Rows swapped in pairs by one turn or mirror: which row each one swaps with:
The rows were stretched afterwards, more along some directions than others.
mita: [ -6 -33 -28  45 -15 -10   9   9 -19  19  10  22 -17  -2   4 -11  -2  29
  34  13  -1  50  11  -3 -32  23 -12 -37   1   0]
rup: [ -3  18  -3  27 -10  27   2 -10  -6  15  13  -8  -1  -4 -27  11 -33   8
  29 -19 -42  26  47  -3 -52  -7   6 -28 -12  20]
Puful: [  0   0 -31 -13  -3  -7  19 -13   2  11 -19   6  20  22 -11 -21 -14   2
 -24  19   5  17  10   7  -5   7 -11 -43 -17   8]
zeg: [  4  19  -4  15  -6  27   8 -18  -3  13   9  -2  -3  -3 -18  15 -36  15
  24 -17 -37  31  45  -7 -53 -14   6 -25 -13  17]
Til: [ 16 -16 -69 -13   7 -18   3 -13 -18  14 -23  51  12   3  -1 -39   1   6
  -2   7 -14  10  23  -8 -55   6   6 -13 -25 -36]
Tep: [-16   3  -9 -10 -10 -17  23   1  11  13  15   3   6 -16 -11 -28  -3  31
  23  13 -14  53  25 -12  -4  18 -37   6   1 -15]
Nog: [ 28 -39 -40  16 -31  11  17   2  -2  28 -11   3  14  18   5  -7 -32  -3
   1  21 -12 -15  51 -13 -35   8   6 -47 -14  -9]
vud: [ 15 -27 -39  26 -35  30  20   9 -16  18 -11  -3  10  17 -10 -12 -27  10
  10  18 -12 -15  52 -22 -33  -3 -10 -49  -7  -2]
fusig: [-16 -31 -14  42  -3 -13  13  13 -11  22  16  22 -17   4   1 -19  14  31
  33   7  -6  54   6   3 -14  30 -22 -39   4 -13]
felin: [-10 -26 -33  44  -2  -8  17  18 -28  18  15  32 -12   4   7 -23   6  39
  32   5  -6  43  14   9 -20  16 -23 -44  14 -12]
rakon: [ 24 -36 -32  30  -7  31  32   3 -10  39 -13  24  15  -5 -10 -18 -20   3
  25   6 -24 -36  42  -7 -21 -19 -10  -7   7   1]
nali: [  2 -29 -10 -22   8 -17  20 -32  14  21  -3  24 -18  12   6 -13  10  25
  22  21   1  58  24  -3 -14  -2 -16 -12 -19 -20]
Siku: [  6 -21 -40 -16  39 -13   3  11 -28  12  15  19   5  -5 -10 -21 -24  19
  12  11  -6  33  10  -1 -38  18 -10  17  -9 -33]
suvol: [-32 -13  14  11 -16   6  24   9  -9  -4   1  -4  -8 -13  -5   6  -9   4
  16  13  -5  26   0 -28  -9   7 -16   9 -30  -5]
gigir: [  4  20 -36  -7   6   8   6  -5   8  -8 -15  19 -32  19  27 -33  12  21
 -19  10   1  10  25  -3 -20  13  -9 -27   1  -8]
nagez: [-11 -41 -22  44  -9 -15   9  18 -19  23  19  27 -14   5   3 -14   4  29
  34  10  -5  52  10  10 -24  16 -19 -44   7  -4]
rudip: [ -2  15  -4  -7  13  30   9 -37 -14  18   1 -23   2   4 -13   4  -2   9
   6  -5 -20  33  41 -30 -66  30  -2   1 -31  18]
Pokuv: [-12 -36 -26  50  -9 -13   3  19  -9  26  20  17 -17  -1   9 -23  13  31
  35   1 -16  38  15  -2 -35  26 -17 -39   3  -8]
pefov: [ -2 -13  -7 -16   0  -8   4 -34  14  21   3   6 -15  16   8  -8  -5  24
  17  30   4  48  13 -13 -12   9 -12  -2  -9 -22]
figev: [  5 -14 -30 -11  24   3  20  16  11  28  28  17  12  21 -14   5 -50  42
 -23  24  -2  36  26  27  -8  12 -38 -24   5 -26]
zifu: [ 15 -42 -48  11   5  13  10   4 -23  50   4  25  19  -3 -11 -36 -23   8
  14  18 -26 -26  33   3 -21  -9 -21 -24  15  -4]
nekon: [  2   6 -12  16 -11  24   2 -14  -5  10   9  -2   5  -6  -8   8 -38   9
  30 -12 -41  24  47 -11 -55 -10  18 -16 -20  15]
devub: [ -3 -17  -9 -12   0 -11   2 -28  22  32  -2  11 -24   4  14  -6   2  16
  21  22  -4  36  10   1 -11   9  -6  -5  -8 -12]
bofe: [  3 -17 -26  11   5  -7  18 -12  10  30  -5  15   0 -16   9 -15   8   3
  28   7  -9  10   3  -5  15   4  -8  23 -18   1]
beneb: [-33 -18   9  19 -20   4  36  13 -10  -7  -4  13  -7 -18  -4  10 -13   7
  29   0  -8  23   2 -10  -2  -7  -9   7 -27  -5]
Neka: [  1  -5 -36  -4 -11  -8  11  -8  10   9 -16   7  11  18  -9 -21 -18  -3
 -20  15   3  21  12   5 -14   9  -6 -53 -21  15]
Muze: [  2  11 -26  -5   6   7   2  -5  10   6 -12   9 -21  19  28 -34  10  23
 -21  17   6  -2  16 -13 -11  19 -14 -20  15   2]
tel: [-23 -22   8  13 -18   8  35  16 -16  -8   3  14   1 -11  -3   3 -21  17
  25   7   0  27   8 -21  -4 -11 -19   2 -20  -1]
Pupoz: [ 26 -24 -38  16  -7  18  21   9   1  35 -15  16  35   1 -15 -15 -34   2
   8   8 -25 -44  52   8 -15  -3 -10 -20  15  12]
dufu: [ -4 -11  -7 -32   6 -20  11 -36  16  14  -1   8  -8   8  15 -16   0  26
  14  29   8  53  24  -2 -12   6  -6  -4 -15 -14]
Lidu: [  4 -22 -42  -3  23   4  32  20   4  14  20  33  10  30 -13  -1 -36  45
 -17  21  -3  37  32  25 -11   4 -45 -37  -2 -33]
Bir: [ 15  -7 -38   2  18   4  -3   4 -34   8  10  18  -1   4  -4 -15 -35  14
   9  14  -4  15   0   1 -34   7  -3  17 -11 -38]
Dulus: [  3 -10 -43  -3  15   2  14  22   6  11  23  17  19  24  -1  -1 -57  49
 -18  28   2  38  34  31 -10  12 -27 -31   4 -19]
suvab: [  4 -14 -36  -9  21   1  19  12  12  10  24   9  14  29  -9   3 -48  45
 -20  30   0  45  38  20 -15  10 -32 -23  -3 -22]
Volaz: [ 19 -32 -30  13   7  36  42   4  -6  28  -3  35  12  11 -13  -8 -31  21
   3  12 -21 -29  43  13  -9 -16 -22 -34   1 -23]
fovif: [ 18 -14 -34  -8  24 -12 -12  15 -24  14  16   9   8  -1   6 -20 -33  21
   7  12   1  28   4   4 -34  18  -1  14   2 -31]
fekup: [ 14  14   2   1   2  19  14 -25   7  25   4 -24   7  -8 -22   4 -14   9
  14  -6  -9  32  48 -30 -42  20   1   6 -14  30]
Bov: [-32 -10   2  14 -15   9  31  11 -17  -8  -6   5   1 -14   5   6 -13  13
  19   8  -1  19   4 -23 -10   4  -5   5 -27  -1]
Tazat: [-36 -15   5  18 -20   5  34   7  -8 -19   0  -2   2 -13   5   5 -11  16
  38   6 -10  30  13 -25  -6  -4 -10  -1 -27   5]
zolup: [ 30  -9 -59 -13   8 -14   4 -15  -9  25 -25  47   7  13   9 -37   4   9
  -4   1  -2   6  14  -5 -54  -4   2  -6 -18 -31]
malug: [ 21 -17 -37  14 -16  34  24   3 -20  30 -11  32   8  16  -7 -16 -26  10
  -5  16  -6 -32  22   2 -17 -39 -19 -30   2 -14]
Nufol: [ 19  -3 -47 -14  12   4   6 -13 -11  22 -20  44   9   7 -11 -23   5  12
  -5   4 -11   4  11 -15 -47   5  -8  10 -29 -34]
Neli: [ 16 -23 -41  15  -6   6  10   1 -32  27  -1  24  36   1   7 -20 -48  18
  14  17  -6 -26  43  33 -29 -11   5 -13  25   2]
saril: [  4  16 -12  23  -4  18  -5  -7  -3  16  18   0  -4   1 -10   6 -40  15
  20 -20 -42  32  43   0 -47  -1   9 -28  -4  14]
Kinin: [-13   3 -14  -8   6  11  14 -37 -11  23   5 -14   1   8  -9  -1  -4  15
  30  12 -16  54  45  -3 -60  19   3 -13 -24   0]
Zogid: [ 14 -41 -49  16 -29  19  12   1 -11  27 -13   3  12  25  -7 -20 -20   5
   7  25 -15 -13  49 -17 -39   7  -5 -47 -14 -17]
doke: [  1  19  -2  -3  -9  25  18 -47  -7  18 -11 -18   8  -1 -14  13  -4 -14
  13   7   5  13  32 -20 -42  18  17  -3 -17  30]
vaz: [ -1  15 -29 -12   5   6   9 -11   5  -7 -13   7 -18  18  33 -24  -3  25
 -17  13   5  11  32  -2 -29  15  -3 -39   9  -1]
nadaf: [ -3  15 -32  -2  -5   8  10 -17  10  -7 -11  15 -30  17  32 -32   3  23
 -11  12  -3  15  35  -4 -31  24  -1 -31   0 -10]
Tasel: [ -8 -25 -24  43   1  -9   8  11 -15  30   8  18 -20  -2  12 -14  18  25
  31   3 -10  35  12   0 -33  30  -9 -30   1  -2]
banil: [-25 -17  -3  12  -7   2  31  21 -14 -12  -1  12  -1 -16   3   4 -13  15
  12   8  -7  24   7 -24  -8   3 -19   7 -25 -10]
dugi: [ 14 -17 -11 -22   6 -18  17 -30  29  22  -4  15 -13  22  16  -5   2  22
  14  31   7  49  24   3 -16   3 -10  -1 -13 -28]
tani: [  0   0  -3   9  -2  31  22 -31   3  31  -3 -27   2 -11  -8  -2  -2  13
  33   3 -19  29  56 -39 -59  34  -1  15 -16  21]
boro: [-33 -17 -10  20 -25   5  22   9 -14 -11  -9  15   1  -9   2  -7 -20  12
  20  10  -3  19  10 -19 -14   6  -1  -2 -26  -5]
velo: [ 16 -10 -62 -16  -1 -12   4  -8 -24  -2 -17  53  16   5  -5 -36  -4  16
   3   7  -2  28  20  -6 -44  -6   6   0 -29 -30]
dubeb: [ -7 -21 -17  49 -19  -7  11  17 -19  16  13  22 -18   3   2 -12   8  35
  29   6   0  50   6   3 -21  19 -18 -29   5  -4]
Kala: [ -7   8 -10  -4  -2  -5  16 -15  10  13 -13  -3   3  15 -11 -15  -7   9
 -16  12   2  28   1   0 -12  12 -14 -32 -26   2]
godav: [  0  -3 -37   0  -5   0  15 -11  11  18 -19   6  15  19 -11 -26 -18   4
 -18  11  -2   4  11   5 -18  12 -11 -52 -13   9]
rif: [ -1  -9 -22  11   4 -17  11  -2   1  39   4  14 -11  -9  -9 -22  20  -4
  21   5 -14  11 -10  -8  21  -4 -23   8  -1 -19]
gel: [ 19 -37 -44  11 -31  17  23  10  -3  20 -12  -3  10  15  -3 -13 -33   4
   0  25 -14 -10  50 -26 -29  12  -6 -47 -15 -14]
fenu: [ 13  -4 -37  -9  26  -1  -9  14 -26   5  14  18  -3   8 -10 -25 -27  23
   4  14   0  28   2   5 -32   9 -16  14  -9 -39]
gak: [ -8 -11 -21  -5 -11 -11  29  -6  27   9   8  20  10 -19   3 -33  -2  34
  25   9 -11  53  40  -4 -13  28 -24   1 -16  -3]
fil: [  3   3 -36 -10   4  -1   7  -2  17  -8 -15  14 -17  14  38 -24   5   9
 -15  13  -6   3  33   0 -15  18   5 -26   8  -4]
Ruma: [-16  19  -7 -19  12  36  27 -38  -5  21   5 -23   5 -10 -15  -2  -4  14
  16   8 -15  30  44 -42 -37  26  -8   9 -22  14]
gose: [ 16 -16 -41  -6  27  -5 -13  11 -30   9  13  16   9  17  -9 -16 -30  11
  -1  19  -1  16   5  11 -38   8  -4   4  -6 -38]
dezim: [ 14 -45 -51  20 -30  22  17  -2  -5  31 -10   2   6  15   7 -18 -20  10
  20  20 -19  -8  57 -23 -44  10   1 -53  -9  -4]
figu: [ 22 -11 -66 -14  15  -5  -2 -11 -18  26 -14  49  15   9  -7 -31   0   5
  -4   6  -8  -2  11  -2 -45   3  -4  -6 -15 -27]
sav: [ 12  19  -9  19 -10  21   9 -17  -3  13   9   2   7   2  -2  16 -45  12
  22 -19 -33  26  50   4 -49  -3  19 -31  -8  19]

Tep swaps with rif
Tasel swaps with tel
zeg swaps with Zogid
Lidu swaps with Kala
godav swaps with suvab
figu swaps with dufu
dezim swaps with nekon
Kinin swaps with malug
Bov swaps with nagez
vud swaps with rup
saril swaps with gel

